In the rows, zero is written as 128.
One turn moves each row of this set onto another row. After a few examples, where does it send each row asked below?
z74: [108 140 176 129 142 133  79 139 138 140 141 134 124 111]
z776: [117  92 160 129 149 165 136 115 137 133 120 134 125 145]
z677: [130 109 144 123 145 127  79 104 154 123 118 145 125 134]
z116: [124 150 167 131 151 102 143 118 141 131 113 133 130 125]
z169: [117 139 176 134 152 105 144 140 137 124 125 135 129 150]
z324: [135 111 172 135 167 160  89 138 167 130 123 152 136 133]
z167: [106 146 150 155 164 151 132 127 143 134 108 113 118 133]
z794: [114 150 173 143 154 142 129 118 153  93 107 125 121 118]
z193: [124 145 147 129 156 141 104 142 173 144 132 151 122 149]
z605: [120 117 189 139 156 156 137 123 110 129 110 123 137 124]
z425: [106 111 173 119 146 134 104 120 121 123 116 124 137  92]
z766: [115 152 163 135 158 141 126 126 142 113 110 124 129  93]
z14: [140 117 138 138 168 158  97 126 144 132 106 146 147 128]
z646: [121 134 166 134 146 129 162 130 145 127 125 142 126 116]
z719: [116 136 161 136 139 152 101 129 180 123 126 147 116 156]
z245: [129 129 178 131 164 112 124 133 113 119 123 112 115 121]
z410: [124 107 159 131 148 141 159 116 143 128 131 139 130 118]
z241: [107 115 188 149 152 148 137 145 147 137 126 134 136 108]
z93: [122 130 151 129 156 180 128 110 142 121 133 138 126 121]
z643: [106 146 167 154 155 142 143 138 145 139 110 122 119 116]
z838: [124 104 175 117 151 127 118 117 107 118 122 122 116 149]
z467: [126 142 183 137 159 121 136 133 132 115 114 121 113 107]
z686: [123 108 190 122 127 138  98 119 164 120 141 149 120 125]
z309: [109 147 156 121 140 142  79 122 137 107 130 148 138 136]
z827: [114 154 164 138 155 132 109 107 120 139 122 116 113 153]
z275: [113 128 148 128 173 133 115 161 135 146 109 128 134 146]
z161: [122 134 172 135 162 143 146 129 112 132 109 126 136 153]
z560: [145 103 188 127 166 137 123 124 125 147 141 132 119 129]
z419: [134 146 158 137 138 140 106  96 145 110 111 138 116 156]
z35: [109 123 158 138 162 164 107 122 123 117 104 111 114 150]
z662: [113 126 184 129 130 123  84 126 163 149 134 143 129 139]
z754: [110 135 183 129 139 131  80 150 142 130 139 134 117 144]
z544: [125 120 151 123 153 125 134  94 165 123  97 138 126 137]
z48: [137 118 174 137 148 129 112 151 125 153 133 145 129 161]
z528: [134 124 175 123 139 127 102  98 172 126 132 149 117 119]
z136: [113 146 161 116 132 138  85 136 164 117 136 150 132 141]
z579: [122 138 144 130 149 127  84 112 113 126 112 137 148 132]
z568: [111 112 163 122 140 111 103 105 128 106 130 148 146 127]
z511: [115 124 158 143 178 141  83 149 138 112 111 130 137 129]
z481: [132 120 179 125 147 145  85 136 180 125 127 147 125 129]
z334: [126 111 177 141 136 175  99 124 135 124 127 139 132 107]
z87: [119 117 183 133 137 114  94 108 151 150 127 151 135 151]
z175: [129 131 174 136 159 155 144 105 126 111 102 126 130 137]
z649: [124 128 170 143 165 135 144 148 149 151 118 136 135 110]
z415: [143 101 163 136 154 122 103 103 135 151 112 147 148 132]
z844: [125 109 136 126 150 130  84 130 149 144 124 149 131 149]
z994: [118 103 149 130 145 139  68 125 140 138 123 138 131 121]
z694: [114 102 158 152 159 132 117 114 168 145 110 148 143 150]

z241 -> z193
z410 -> z324
And these:
z677 -> z605
z467 -> z662
z35 -> z579
z275 -> z419
z511 -> z827
z116 -> z686

